One turn moves every row onto another: examples first, then more rows asked
sibe: 8	-12	-5	-14	15	4	-22	17	-25	3	-18	-1	-19	0
mipi: -11	7	21	-1	-11	6	-16	15	3	3	3	9	-4	6
mito: 2	-23	4	-3	9	3	5	16	-2	-3	-12	17	-17	-1
far: -5	19	-5	-9	-2	-19	-20	1	-11	-14	-5	-9	-19	4
nikoz: 5	2	-1	-13	27	-11	-20	0	-3	-25	1	-6	-22	2
sudi: 11	7	9	-2	-16	1	2	8	5	10	-16	-1	-17	1
beku: -6	10	-4	-10	11	-4	-24	17	-13	-12	-3	3	-27	23
Dege: -2	2	7	-12	-6	-17	-11	7	-11	5	-4	-30	-15	8
nen: 6	-2	22	-7	9	7	19	-2	8	-7	-2	-13	-12	6
moke: 1	9	-1	-5	9	2	-12	12	-14	-37	-12	-5	-15	16
Kovi: -3	-2	11	-21	9	5	17	-12	-1	1	5	4	-10	-1
zun: 8	7	-2	-16	11	17	-16	4	-26	4	0	-21	-10	7
Bugon: 13	26	-2	-22	6	5	-19	-2	-10	-18	-8	1	-16	8
rezu: -17	-14	4	5	3	-1	10	7	2	-7	-19	8	-14	9
poson: 9	2	-2	1	-13	16	2	13	-4	9	5	-6	-11	7
seki: 12	6	-10	-4	6	10	-9	11	16	3	-15	-3	5	-8
rir: -9	4	21	-9	6	-8	-17	8	14	1	6	5	4	-7
bimi: 6	-13	-1	-4	0	-2	-9	8	-16	-26	-28	-11	-3	-1
dep: -4	3	6	-17	25	-1	1	9	19	13	3	-10	-8	7
Bufus: -4	7	14	-1	1	14	-13	14	8	-15	0	7	12	0
nanu: -15	-15	-8	-20	27	-5	-15	-5	-10	-5	-4	-6	-8	6
podep: 7	-2	-4	-23	6	4	-24	19	-13	10	-19	6	-19	16
gatik: 4	-9	4	-14	16	-2	5	33	4	-4	-23	11	-1	4
padi: -7	-12	23	5	9	2	-12	13	8	-15	3	9	-3	-2
tonom: 9	-7	5	-11	9	-5	-10	23	-27	-14	-30	-12	-11	-1
Daba: 21	5	-1	-23	14	21	-13	-3	-10	-8	-3	-17	-2	7
pufib: -7	-4	2	-27	27	3	-9	-8	-25	-2	-8	-2	-12	-1
vebin: 0	8	4	-10	2	-1	-7	12	-25	-4	-7	-33	-5	5
folo: -2	1	30	-13	10	8	-14	27	8	-5	-2	14	-3	10
pufid: -9	3	14	-29	15	-10	2	3	-26	-7	-19	-11	-10	3
fel: 0	1	23	-33	9	0	5	6	-18	-13	-21	-7	-14	20
togad: 6	9	-7	-4	-2	8	1	25	5	1	-3	-16	9	4
ses: 10	14	18	-24	15	-13	-11	13	-9	-18	-6	-4	-30	13
Suzel: 3	7	32	-13	1	8	-7	2	7	-10	2	11	-1	-3
Puni: -10	7	7	-27	16	-9	13	6	8	4	-2	-5	4	1
mamu: -8	2	2	-17	21	14	2	20	7	0	-23	16	-2	17

folo turns into -> Suzel
dep turns into -> sudi
And these:
ses turns into -> Bugon
sibe turns into -> pufid
poson turns into -> gatik
Dege turns into -> podep

